(in the rows, 128 means zero)
A single turn carries every row of the set below to another of its rows. Some are shown first; where does it send the rows asked next?
j_111: [136 136 124 129  93  93 116 124 112 151 153 160 125]
j_154: [100 128 111 145 125 168 110 118 106 147  98 150 125]
j_412: [125 128 145 122  83 113 135 116 101 122 174 133 119]
j_24: [132  92 106 142 131 163 124 116 118 125 101 146 106]
j_62: [120 141  99  99 121  98 113 114 103 128 152 135 129]
j_455: [116 136 152 108  88 115 129 124  87 116 159 135  98]
j_712: [107 149 136 104  93  96 137 128  93 112 146 121 108]
j_488: [106 141 151 153 114 133 132 152 114 161  79 142 132]
j_291: [114 129 174 133 146 139 146 147 117 145 107 110 163]
j_537: [130 122 148 137 105 143 144 153 136 155  85 167 113]
j_437: [127 121 176 105 142 137 162 160 132 133  94 126 133]
j_743: [139 132 175 109 109  97 123 142  98 145 154 149 118]
j_642: [124 138 150  80 137 103 120 131  90 121 153 124 121]
j_286: [137  89 129 125 157 151 147 120 127 114 117 108 142]
j_658: [130 112 137 147 116 131 138 151 118 140  69 148  98]
j_786: [122 112  94 128 122 164 131 116 139 138 106 158 125]
j_656: [108 115 134 125 157 174 125 113 109 131 125 116 154]
j_990: [135 109 159 131 143 118 161 156 127 128  85 109 133]
j_804: [117 141 129 118  88  94 143 120 107 118 161 119 130]
j_886: [120 112 121  95 158 160 148 124 135 116 115 117 145]

j_658 goes to j_990
j_412 goes to j_455
j_537 goes to j_437
Where do these go?
j_488 goes to j_291
j_743 goes to j_642

A single turn carries every row of the set below to another of its rows. Some are shown first; where does it send the rows asked next?
j_348: [132  59 134 140 121 138 131 107 130 108 130 160 127 145 127 112 134 142
 140 130 102 115 112 106 130 122 108 150]
j_980: [116  96 103 119 103 145 119 185 164 122 119 126 131 169 114 132 146 122
 124 131 110 123  95 140 122 113 183 131]
j_120: [140  99 118 163 150 151 138 153 144 120 124 109 110  91 122 105 120 132
 119 156 116 149 102 127  97 102 154 144]
j_56: [128  87 130 155 118 140 114 107 133 118  92 141 125 147 124 118 132 102
 164 102 112 108 100  92 136 118 140 125]
j_614: [155 138 127 102 158  79 149 126 146 136 105 126 127 125 159 135 140 126
 120 168 153 107 114 173 132 128 133 156]
j_475: [ 99 142 120 114 124 176 107 143 134 109 115 152 121 140 164 157 138 151
 158 131 131 150 125 144 154 135 155 121]
j_629: [136 114 157 145 121 123 110 118 139 136  93 122 153 187 125 125 144 113
 156 108 141 111 112 121 126 123 109 131]
j_672: [123 142  98  87 141  70 131 126 142 135  79 126 111 134 135 139 136  96
 122 131 139  92 108 140 122 121 165 128]
j_473: [154 154  96 119 165 116 148 181 119 116 150 137 119 152 107 136 128 137
 154 145 131 103 143  97 154 133 137 138]
j_800: [117 117 188 150 133 131 104  98 151 131 129 115 126 144 145 124 129 127
 129 124 140 115 122 123 112 118 105 125]
j_384: [118 141 108  93 151 135 143 152 127 128 165 127  92 114 116 131 106 101
 117 121 131  88 158  89 135 112 133 122]
j_420: [ 96 114  97  74 127 150 129 125 109 125  99 145 128 146 125 134 129 138
 123 109 141 149 148 128  98 116  90 140]
j_643: [121 136 138 159 134 146 109 173 169 125 123  99 120 130 135 132 135 124
 129 145 127 137  97 144 115 112 186 117]
j_757: [ 85 124 108  71 104 166 111 142 131 122 108 152 134 167 145 154 140 134
 135 110 136 137 137 144 136 126 130 126]
j_695: [109 126 120  85 140  90 133 114 156 125 124 137  90 100 160 142 130 115
 100 154 126  94 114 151 128 121 165 132]
j_366: [132 170 101 113 165 109 135 166 119 127 141 115 103 136 101 136 116 113
 139 125 139  97 150  83 129 122 140 118]
j_373: [119 136 107 119 158 150 133 118  98 123  89 131 121 111 135 125 121 147
 141 127 146 169 141 123  98 118  93 140]
j_993: [123 146 113 144 155 168 122 131 113 110  97 139 117 107 157 139 128 149
 169 140 137 168 125 129 136 129 136 130]
j_438: [102  97 158 142 127 114 101 111 147 104 143 143 116 160 128 132 138 168
 128 138 106 114 116 107 111 127 122 124]
j_224: [142 131 116  91 141 158 154 162 133 137 165 132 115 129 128 130 115  86
 130 124 143  86 152 115 166 117 126 139]
j_774: [147  94 113 131 137 141 147 157 138 146 102  99 140 130 106 101 125 104
 107 130 142 142 115 138  83  96 119 153]
j_989: [140 116  84  88 150  62 152 132 132 115  99 150 112 131 132 132 141 141
 121 164 122 103 108 141 123 128 146 153]
j_981: [154 146 125 106 154 139 152 176 135 128 171 134 126 149 130 138 129 127
 140 150 146  97 153 128 167 131 123 148]
j_877: [150 108 104  98 141 109 157 121 145 130  98 146 112 100 163 128 131  91
 129 151 133  98 103 159 156 121 160 154]
j_476: [115  91 120  96 114 129 131 171 157 135 135 116 139 168 105 121 140 138
  87 139 128 129 118 150  83 105 127 147]

j_373 goes to j_993
j_56 goes to j_438
Where do these go?
j_614 goes to j_877
j_120 goes to j_643
j_384 goes to j_366

